One vector is turned by the same rotation once a step. Each row is the vector after some number of steps, and that number follows the row.
The counts run from 0 to 963.
[153  93 109 119  96 185 117 115 123  52 112 134 114 135 107 102 135 129
 158 137 139 114 100 165 130 164 133  76 160 110 124 141 136 166 120 151
 151 158 116 113 125 154 113 112 121 100  92 152] | 751
[145 101 106 136 111 114 122  83 109  71 114 134 151 124 104 150 147 132
 155 126 121 135 142 204 117 127 111 110 161  97 160 133 134 167 108 109
 130 122 114  94 102 190 150 169 144 122  84 118] | 670
[137 115 106 102 126 199 132 133 140  85 116 148 105 146 102  88 123 164
 177  98 109  95  87 137 132 137 160  89  99  95 113 104 152 167 129 101
 102 154 140 152 118  96 105 105 144 117 119 172] | 62
[122 178 119 175 106 116 103 166 131 144 133  88 152 137 151 155 117 151
  81 124 125 132 149 130 120 123 139 135 163 139 143  86 110 117 192 106
 143  99  68  87 111 179 166 132 136 150 147 136] | 868
[144  91 109 118 107 104 154  61 144 106 116 150 138 109  98 167 159 123
 154 142 140 145 115 111 140 153  88  97  96 170 112 159 156 166  96 105
 127 189 162 174  96 107 123 134 110 124 118 125] | 338
[126 159  96 165 153 138 134 120 119 115 162 136 127 128 107 129 161 129
 160 111 107 131 142 114 159 113 118 120 170 187 145  99  79 166 110  89
 140 142 120  51 102 156 165 143 103 139 117 121] | 466
[ 98 168 134 132 142 100 151 132 170 174 134  97  98 140 123 138 133 133
 105 170 110  94 131  82 141 105 132 102 102 181  97 145 110 120 135 126
 113 172 118 160 117  56 150 114  77 143 138 116] | 912
[ 75 108 142 126 165  96 128 114 119 139  93 139 134 147 110 121 161 134
 159 119 111 137 147 198  66 159 131 153 135  76 161 132 147 170 104 122
 106 106 143 119 129 104 168 168 139 103 104  90] | 203
[ 97 151 163 136 128 132 143 123 174  60 114  91 130 139 111 150 140 136
 149 120 104  86 122 130 115 119 116 101 188 134 153 143 128 157 131 112
 109 175 104 124 136 118 109 117 118 129  68 140] | 658
[147 149 105 190  79 180 137 143 127  95 133 130 123 129 114 117 123 129
 108 110 115 133 128  89 161 142 139  95 175 181 153 109 112 129 147 136
 172 132  69 107 117 168 116  76 103 142 139 151] | 369
[153 106 120  83 124 149 105 143 108 198 118 142 112 158 131 129 112 172
 129 110 118  84 106 113 146 102 166 120 106 104  74 122 120  93 135 105
 111  99  80 129 116  76 156 133 110  98 152 146] | 813
[ 74 185 128 164 155 139 135 178 133 147 127 119 120 177 113  92 124 144
 142  97  78  98 154 125 112 134 159 144 169 126 166 103 100 140 141 119
 107 105  94  78 149 106 153 111 133 128 127 118] | 580
[141  94 113 109 138  88 111  92  99 179 133 135 138 141 114 156 148 159
 140 126 124 124 143 181 124 109 118 136 121  91 113 115 123 134 107  99
 119  86 103 103 103 125 194 204 122 105 137 104] | 796
[ 95 120 130 154 113 148 169 122 130  86  83 144 129 146  88 115 129 136
 143  87  78 120 133 149 112 162 134 120 177 105 187 130 158 170 110 136
 119 123 101 128 144 121 104  96 146  98  92 133] | 577
[153 119  93 136 100 114 133 111 112 206 136 142 134 133 118 132 110 157
  87 126 126 134 124  97 164 107 138 106  94 158  79 109 117 105 138 121
 141  97  73 133  99 100 163 129  89 118 173 133] | 808
[113 182  87 174 133 113 107 127 133 132 164  87 132 115 120 117 131 143
 108 172 122 140 157 165 136 122 127  98 117 120 142  75  95 163 158 136
 147  95 104  79 115 161 184 160 140 145 122 108] | 286
[177 103 143 119 106 153  93 129 135  64 128 121 121 141 130 147 155 120
 158 144 152 100 115 141 134 140 117 100 189 133 131 173 103 125 120 126
 160 188 104  99 118 167 131 128  99 112  91 143] | 359
[102 171 122 146 135 116  92 147 136 143 146  91 141 146 148 132 126 154
 110 143 124 108 150 170 104 103 145 136 150  90 134  94  98 123 169 110
 124  93  86  75 114 158 193 168 142 147 121 121] | 96
[141 112 118 120 140 153 123 117 114  84 134 155 151 128 119 132 161 148
 183  83 116 151 132 135 118 156 118 140 124 112 155  87 146 187 134  64
 110 155 168  94  92 155 123 141 151 140 113 135] | 73
[ 98 167 109 152  96 116 140 113 161  89 132  86 150 114 106 144 116 162
 115 135 109 123 137 179 128 120 133  90 116  95 154  81 146 165 158  99
 115  88 117 122 111 165 125 143 175 153 101 141] | 475
[141 144 104 100 153 179  89 142 135 107 161 134 116 131 126  85 156 147
 184 136 136 111 120 134 110 166 146 114  79 114 121  86 116 189 145 100
 105 170 177 113 107 111 163 138 135 142 127 137] | 644
[162 104 130 158 107 171 108 144 113  82 103 153 139 136 121 132 151 118
 152  93 138 156 116  96 109 173 115 144 195 146 170 136 128 150 125 125
 157 182 114  88 114 163 122 101 107 124 116 143] | 951
[117 117 113 154  80 111 125 109 118 130 100 122 144 110 128 115 139 141
 108 161 134 169 133 202 103 161 131  99 106  76 143 110 160 150 153 170
 154  76 115 135 116 169 164 146 147 115 132 106] | 491
[141  94  94  93 117 121 137  83 120 170 125 138 109 138 109 136 109 166
 127 133 115  94 109 168 151 101 149  83  80  90  75 130 134 126 107 127
 105  90  88 139 105  87 152 172 105  95 143 140] | 421
[151  83 142 114  71 103 139  95 150 136  87 115 150 117 131 192 118 146
  94 134 139 122 100 109 131 136 114  97 123 128  98 171 172  98 142 110
 123 152 106 192 107 124 117 113 107 117 149 150] | 39
[115 146 116 134 127 122 114 153 111 176 124 110 118 161 123 124  95 156
 107 119  91  99 138 160 129  99 158 117 144  88 120  90 104 113 141 132
 124  57  58  88 131 126 175 144 134 116 136 126] | 297
[ 68 137 152 174 136  82 138 115 155 125  85 110 127 122 111 134 166 115
 112 178 122 144 157 162  83 159 105 130 142 137 163 159 134 159 121 182
 143 151 131 151 136 102 165 140 101 125 113  76] | 207
[114 142  81 164 105 156 152 109  98 103 121 161 140 129  88  91 126 146
 153  91  90 169 138 155 139 167 137 116 113 114 169  60 158 191 137 121
 133  93 135 110 109 152 127 111 158 129 139 128] | 573
[ 95 110 125 127 112 136 136 136 119 168  78 136 125 146 109 106 111 159
 117 104 105 110 119 173  87 144 154 121 113  41 136 124 159 134 127 148
 111  79  99 150 141  89 146 133 143  89 138 121] | 502
[ 87 144 123 181  89 128 179 116 147  81  88 137 147 112  90 114 137 139
 130 105  96 153 139 140 109 167 122 106 140 119 187 102 169 181 137 123
 126 123 129 158 126 149 103  86 153 139 115 124] | 963
[113 129 118 150 125 130 149  98 148  41 132 126 124 129  87 137 167 119
 161 137 108 114 137 161 136 129 109  93 204 145 162 148 113 170  90 137
 137 163 115 100 124 149 120 134 121 125  70 128] | 468
